Families of rows that turns and mirrors carry onto each other, the same ones carrying the whole set onto itself: the rest of each named row's family, in list order
5 families of 3 rows
M: [-21.1 -10.3 -16.6  -6.7  15.1  27.7  22.3  -4.2]
B: [ -7.6  -1.4 -40.1  -4.8   0.3 -18.8   4.4  11.6]
K: [ -8.2  19.0 -24.9  22.4   2.3 -15.7  15.0   2.2]
P: [ -4.2  21.1   1.4  -9.4 -17.6  -7.9  19.7 -24.6]
R: [ 26.5 -21.3   8.7  -8.2   4.3 -15.9  11.0  18.2]
S: [  8.4  -6.6 -23.2 -10.3 -11.8  21.4 -24.9 -18.1]
H: [ -5.9 -28.1   8.5 -15.8  22.4  -9.6  -1.2  17.7]
L: [  3.3 -14.3  -5.1   5.8  24.4  29.2   3.5 -21.6]
Y: [ -1.4  -0.1   0.0  14.7  24.4  23.1 -26.0   9.6]
G: [ -4.2   4.6  17.9 -12.6   6.9  -1.8  -6.3 -35.6]
Q: [-5.1 20.5 -3.3 14.1 -3.3 17.3 12.7 29.3]
T: [ 30.2  -9.5 -16.7  -6.4  -5.0  15.1  -9.4  27.1]
V: [  5.8  -2.8  18.4 -18.1 -24.2  16.5  16.3  13.7]
W: [-23.2  16.3   9.4   9.4  -3.6 -13.2 -21.2   7.1]
E: [ 18.5  -1.6   2.0 -25.0 -14.2 -19.5  -3.4 -20.6]

The rest of the family of H: M, B
The rest of the family of W: S, V
The rest of the family of Y: Q, T
The rest of the family of K: R, L

Families of rows that turns and mirrors carry onto each other, the same ones carrying the whole set onto itself: the rest of each named row's family, in list order
4 families of 5 rows
Rade: [  7.6 -21.8  -9.4 -10.5   4.3   4.1 -21.7   7.7  10.5   6.2 -25.1 -14.1
  -7.4 -34.0   6.2]
tozu: [ -9.5   8.6  -4.5 -14.5  27.5  11.4 -37.0   3.9 -23.9 -13.7   0.2  21.1
   7.4 -23.6 -26.2]
pivu: [ -1.1 -11.5   2.3   8.3  19.1  13.0 -32.7  -9.6 -42.9 -15.1  -6.0   3.5
 -17.8 -16.8  -2.2]
Pid: [  2.1  28.5   0.5   8.7   7.9 -11.0 -11.3   8.3 -32.9 -29.9  11.8  20.0
  -5.2   1.5 -37.7]
Tis: [  0.5  12.1   5.6  16.3  -0.6  -7.5  -5.9 -21.5 -38.2 -32.2  13.7  10.8
 -27.8   9.9  -8.0]
bes: [ -8.4  -6.9 -10.7 -24.6  -6.1 -39.9  17.4   5.4  16.8  12.8  -8.9   6.6
  12.2   1.2 -11.3]
kuz: [-21.8  15.6   0.6 -13.5  -0.7  24.6 -39.4  -4.0 -28.8  -8.2  -0.6  -8.1
 -15.3 -20.1 -13.5]
fova: [-12.5   6.6 -18.9 -12.3 -18.4 -15.4  17.7  10.3   4.9  16.9 -16.5 -31.3
  18.5   7.0   1.0]
Bunu: [ 16.4  21.5 -14.5  20.4 -12.5 -12.2  25.0  -0.6  14.3 -25.8  12.0  -6.6
   2.4  16.3  -4.9]
Bilo: [  1.7  18.9  -3.4   2.1 -10.9 -43.0  20.3   8.7  -7.6 -15.8   6.9  11.1
  -3.7  15.9 -29.7]
Nezo: [ -4.2 -29.6 -14.5  -6.7  21.7   8.6 -13.8  -5.2 -15.8  10.7 -23.1  -8.3
  14.5 -17.9  14.1]
vafog: [  5.6   1.8   2.4  -1.9   5.8  19.9 -40.4  -6.8  -7.0 -21.8   2.6   3.0
 -27.5 -30.1  -7.6]
Kegil: [-21.1  -8.1 -11.0 -25.1  -3.8  10.7 -21.2   7.9  -8.9  18.6 -24.6 -26.4
   4.2 -22.7  -0.4]
lito: [-15.2 -14.2 -13.1 -34.1  16.5  -5.9 -17.3   1.9   8.2  13.3 -11.3  10.4
  16.1 -20.4 -10.4]
fen: [-14.4  42.2  -0.9   3.7 -12.1  13.1 -12.9  -7.7 -27.9 -25.2  19.5  -7.7
 -15.8  11.1 -20.9]
Fuzo: [ 14.2 -11.5 -19.7   0.8 -11.1 -16.3  18.0  15.3  24.0   5.1 -17.8 -20.9
  12.5  -5.6   7.0]
sepez: [  9.5  29.3  -3.5  15.0  -4.2  10.8 -10.8 -13.3  -1.9 -40.2  23.9   6.0
 -22.2  -0.1 -14.9]
Zud: [ -1.0   7.2  -8.1  11.2 -10.5 -25.1  29.3 -23.6  -5.3 -16.5  12.7   2.1
  -3.8  29.1   5.9]
zul: [ -8.8  36.4 -12.6   5.0 -24.7 -13.4  23.9  -1.1  -5.5 -10.0  10.0 -20.4
   7.3  25.4 -11.4]
Satuz: [ -1.5 -20.2 -17.6  -1.7   2.5 -18.4  25.0 -11.0   6.8  10.8 -11.7  -9.2
  20.4  11.0  18.3]

The rest of the family of Fuzo: Rade, Bunu, vafog, sepez
The rest of the family of tozu: Pid, bes, Bilo, lito

Families of rows that turns and mirrors carry onto each other, the same ones carrying the whole set onto itself: the rest of each named row's family, in list order
4 families of 8 rows
Bapog: [ -8.5 -10.6 -12.5  -9.0   4.8  34.9  36.3  25.1  26.2  44.6 -44.8 -20.0
  18.7  -6.2]
gon: [ -5.4  35.8  14.1   7.2   5.6   9.3  13.7  34.0  20.6  48.3   0.5 -27.8
   9.9  -0.6]
vut: [  4.8  -6.9 -28.4  13.2   3.5  18.1  -4.7  26.8  37.9  51.6  -5.9  -1.1
 -10.9 -29.9]
lon: [-37.5 -36.4 -26.1  37.6  -2.0  29.1   9.2   7.5  15.1   6.4 -24.0   2.0
   0.6 -21.5]
lef: [-18.2 -17.4 -15.1  -1.6   3.3  37.8  37.2  35.7  29.1  41.4 -41.7 -17.4
  27.8 -11.9]
Viz: [-12.2  41.1  14.3   5.5   1.1  10.2  14.1  32.1  16.8  49.6   1.8 -20.2
   8.2  -5.9]
rurar: [-29.3 -41.9 -21.3  41.4   2.5  24.7  14.6  14.3  18.6   9.1 -38.2  -2.1
   2.4 -21.8]
sitiz: [-38.1   3.5  11.9  34.1 -10.4  12.1  34.5  24.2  -8.7  12.6 -29.9 -26.4
  30.5   4.5]
Fop: [ -9.1  -2.1 -23.4   4.1   9.9  22.4 -10.7  29.4  30.6  49.9 -13.3  -1.1
 -20.9 -36.3]
Deba: [ -7.8  -5.5 -17.8  -2.1   1.6  45.0  32.0  27.4  30.1  29.2 -42.8 -26.2
  25.0  -5.3]
Ver: [-28.3  -0.8  12.8  47.5  -0.7 -10.4 -10.9  19.2   3.0  27.4   8.0   0.1
 -11.9 -18.3]
Fifel: [ -9.7  31.5  11.8   4.0  12.6   8.3  15.8  42.3  12.8  44.9   3.2 -21.2
  12.6   6.4]
vume: [-27.7 -37.8 -15.0  40.2 -11.8  26.0   5.8   4.7  21.6  11.5 -38.1  -5.0
   0.8 -29.4]
zege: [  1.5 -18.8  15.7  25.7  30.6  19.7  34.0   8.2   5.1  25.7   4.1 -25.0
   7.8 -24.9]
tavi: [-36.0   0.2  13.7  43.3  -2.9  13.3  37.8  14.6   2.7  10.8 -22.0 -25.9
  32.3   9.8]
zofat: [-39.7  19.6 -15.2  19.9 -25.3  17.3 -13.2  35.6  23.4  31.6 -42.9  -1.5
   7.3   2.0]
Ziriz: [  0.4 -27.4  12.0  24.0  20.7  30.4  35.6  14.7   4.9  27.6   6.1 -28.1
  -3.6 -22.8]
sibed: [-42.9  15.6 -22.8  20.9 -26.4  15.2  -5.2  37.6  28.5  31.8 -40.5   1.8
   3.8  -1.6]
par: [ -0.1  -8.4 -19.2   8.3  12.8  19.6 -11.5  25.6  41.4  47.4 -12.0  -1.4
 -14.7 -33.1]
Saruk: [-40.3  22.9 -17.6  31.4 -26.7  20.3  -6.7  33.6  16.5  37.7 -41.1   2.3
  13.5  -0.7]
pip: [-35.8  -0.5  14.3  36.6 -10.6  15.7  29.7  20.5  -8.2   9.6 -22.2 -27.2
  29.5  10.8]
Dunod: [-29.8   6.9   4.1  48.5   1.7  -4.9 -14.4  18.0   6.1  15.0  10.4  -5.5
 -11.2 -15.7]
muka: [-36.6  21.1 -16.5  21.6 -19.8   5.3 -13.0  31.7  29.0  28.9 -41.0   2.4
  17.6  -0.7]
favu: [ -7.9  33.6  18.1   9.8   9.8   6.0  17.9  36.6  18.2  55.2 -13.0 -27.2
   9.9  -4.0]
Vavi: [ -3.7  -5.8 -18.3  12.0  15.4  22.7  -5.9  20.9  42.1  46.1  -5.5   3.9
 -20.7 -30.9]
bup: [-32.5   8.0   4.6  56.1   0.7  -1.0  -8.1  19.7   6.8  13.6   7.8  -2.8
  -7.0 -20.9]
kidum: [-26.5  15.9   6.4  49.7   3.1  -3.0  -9.6   8.5   4.4  20.6   6.7  -9.2
 -17.2 -15.7]
Lum: [-42.3  -0.4  23.5  30.8  -3.6  17.8  25.7  18.7  -4.9   4.1 -28.0 -25.7
  22.6   7.1]
Gaf: [  1.0 -27.3  11.9  24.2  26.2  17.9  31.8  11.3   8.8  26.3   8.3 -27.4
   8.2 -24.5]
Fupo: [ -5.9 -24.4   9.1  17.1  33.6  14.5  33.2  10.4  17.3  23.7   4.1 -29.9
  -2.8 -25.8]
ziv: [ -7.9 -14.8  -7.7  -3.3  -0.5  41.2  33.2  27.9  27.7  42.3 -44.8 -23.2
  25.5  -6.8]
vikog: [-32.4 -44.6 -19.7  37.3  -3.8  25.6   4.7  12.9  13.5  10.1 -35.0  -0.3
   3.1 -22.3]

The rest of the family of par: gon, zofat, pip, Dunod, Gaf, ziv, vikog
The rest of the family of Saruk: lon, lef, Fop, tavi, favu, kidum, Fupo
The rest of the family of Lum: vut, Deba, Ver, Fifel, vume, Ziriz, muka

